The same turns and mirrors carry the whole set onto itself and the rows of a family onto each other. Which other rows belong to the same family as each row named below? List them in the order they appear above.
These 40 rows form 8 families of 5 rows each.
Q_906: [ -3  14 -20  -4   0  19  -3   8  -5  -8  14  -6  -3  -1  -3  -3]
Q_582: [-17   3  -3  18  -1  11  -8  11 -24   7  -7   5   8   9   9  -3]
Q_495: [ 13  14 -12  14  -1  12  -9   6 -12 -15   1  -4 -20  -3  14 -11]
Q_230: [-20  23  12  15   3  17  15  -2 -17   0 -13 -14 -18 -11  16  17]
Q_179: [  5  -5   6  26 -10   4 -10   7 -25   5  -5   7 -10   7  16  -5]
Q_390: [ 10   6 -14   4   5  11  -7  11 -18 -10  12  -5   6  -8  -1  -2]
Q_585: [-16 -14  -5  -2  -3  17   7   7  -3   0  15   0 -23 -20   2  16]
Q_258: [-13 -16  -3   2   2  15   9   2   0 -11  14  -4 -24 -20   6  13]
Q_256: [ -5  17 -16  -3   3  18  -7  20 -12  -8  12 -15 -14  -7  11  -7]
Q_995: [ -8   6  -1  17  -6  11  -1  -7 -29  -8 -15  -3 -37  -4  15  15]
Q_537: [ 15   2  11   1   1   8   0  12 -31   4  -5  -3 -35  12  17   5]
Q_982: [-20 -15   3   9   1  15   5  17  -8   2   7   0 -25 -24  16  10]
Q_363: [ -3   5   6   9   0  14  19  -2 -22  -1  -7 -14 -30 -21   7  28]
Q_597: [  1 -16  -3   8   5  10  -5   8 -12 -14   2   9 -33 -14  15   5]
Q_110: [ 11   6   6  14   4   7   2   7 -29   7  -7   2  12  11   1   3]
Q_299: [  7   6  18  -4   5  16  21  11 -14  18  -6  -2 -18  18   5  10]
Q_259: [  0   8  21  -9  22  13  13  20 -19   5  -4  -3 -13  10  14   8]
Q_10: [  5   3  20  -4   6  11  18   7 -23  12  -5  -7 -18  23   8  11]
Q_24: [  1  11 -15   3  -1  15  -3   5  -4 -13  17 -12  -1  -2   3  -8]
Q_769: [-16  12   6   9 -10  19  20  -6 -14   9  -8 -12 -30  -7   5  23]
Q_313: [ 13  -2  19   3   2  18  24   9 -15   9   4   2 -12  19  17  14]
Q_536: [ -3  -2   6  15  -5   7  -1   4 -19   8   2   1  12  19   4  -5]
Q_498: [ -6   2   1  14  -3  13   2   6 -14  11  -4   9  12  16  -2  -2]
Q_208: [  0  14 -14  12   6  16  -6  -5   0 -14  10 -16  -5 -10  10   1]
Q_143: [ 13  10  15  -3  10  11   3   5 -24  14   1 -17 -14  21  13   9]
Q_172: [-16   6   8   9  -3  15  20 -12 -17  -1 -11 -14 -31  -4   9  25]
Q_225: [-16   2  10  13   2  12   7 -15 -24   6 -12 -12 -22   1  13  29]
Q_481: [-21   3   7  15   4   8  -6   8 -25   5  -3   4  14   4  10   3]
Q_578: [ -7  23  -7  -6   6  16  -4  15 -16  -9  15 -19  -5  -8  11  -2]
Q_641: [-14 -18  -5   3  -8  18  10   0 -13  -8  19   2 -17 -12  12  24]
Q_614: [  4   8 -18  -6   2  22   4   5 -10 -19  19  -3  -4   6   8   6]
Q_400: [ -4  -8 -10   6   1  12   2   5 -14 -11  13  -6 -15 -31   3  15]
Q_934: [ -6 -14   2  -3  17  15   4   0  -3  -8   9  -5 -28 -15  12  20]
Q_44: [  2  -9   7  18   3   7  -9   4 -12  10   9  -1  11   6  12  -2]
Q_167: [-17  21   5  15   0  19  16   2 -17   3 -18 -13 -29  -6  16  14]
Q_664: [ 12   3  21   6   8  10  20   7 -29  12 -13  -4 -17   5   7  19]
Q_964: [ -6  13   5   9 -13  21  23  -8 -20   1   2 -15 -25   1  16  26]
Q_369: [  1   2  16  -5  17  14  11  23 -20  11 -10   2 -19  16  14   4]
Q_818: [-19 -12  12   4   6  12   6  16  -8   1  13  -2 -15 -25  16  11]
Q_702: [ -1   4  -1  20  -4  16   8  -2 -15  -3   0   9  14  18   9   5]

Which other rows belong to the same family as Q_10? Q_258, Q_24, Q_536, Q_172
Which other rows belong to the same family as Q_481? Q_230, Q_259, Q_578, Q_818
Which other rows belong to the same family as Q_934? Q_208, Q_143, Q_225, Q_44
Which other rows belong to the same family as Q_400? Q_390, Q_363, Q_110, Q_664
Which other rows belong to the same family as Q_313? Q_641, Q_614, Q_964, Q_702
Which other rows belong to the same family as Q_256? Q_582, Q_982, Q_167, Q_369
Which other rows belong to the same family as Q_495? Q_179, Q_995, Q_537, Q_597

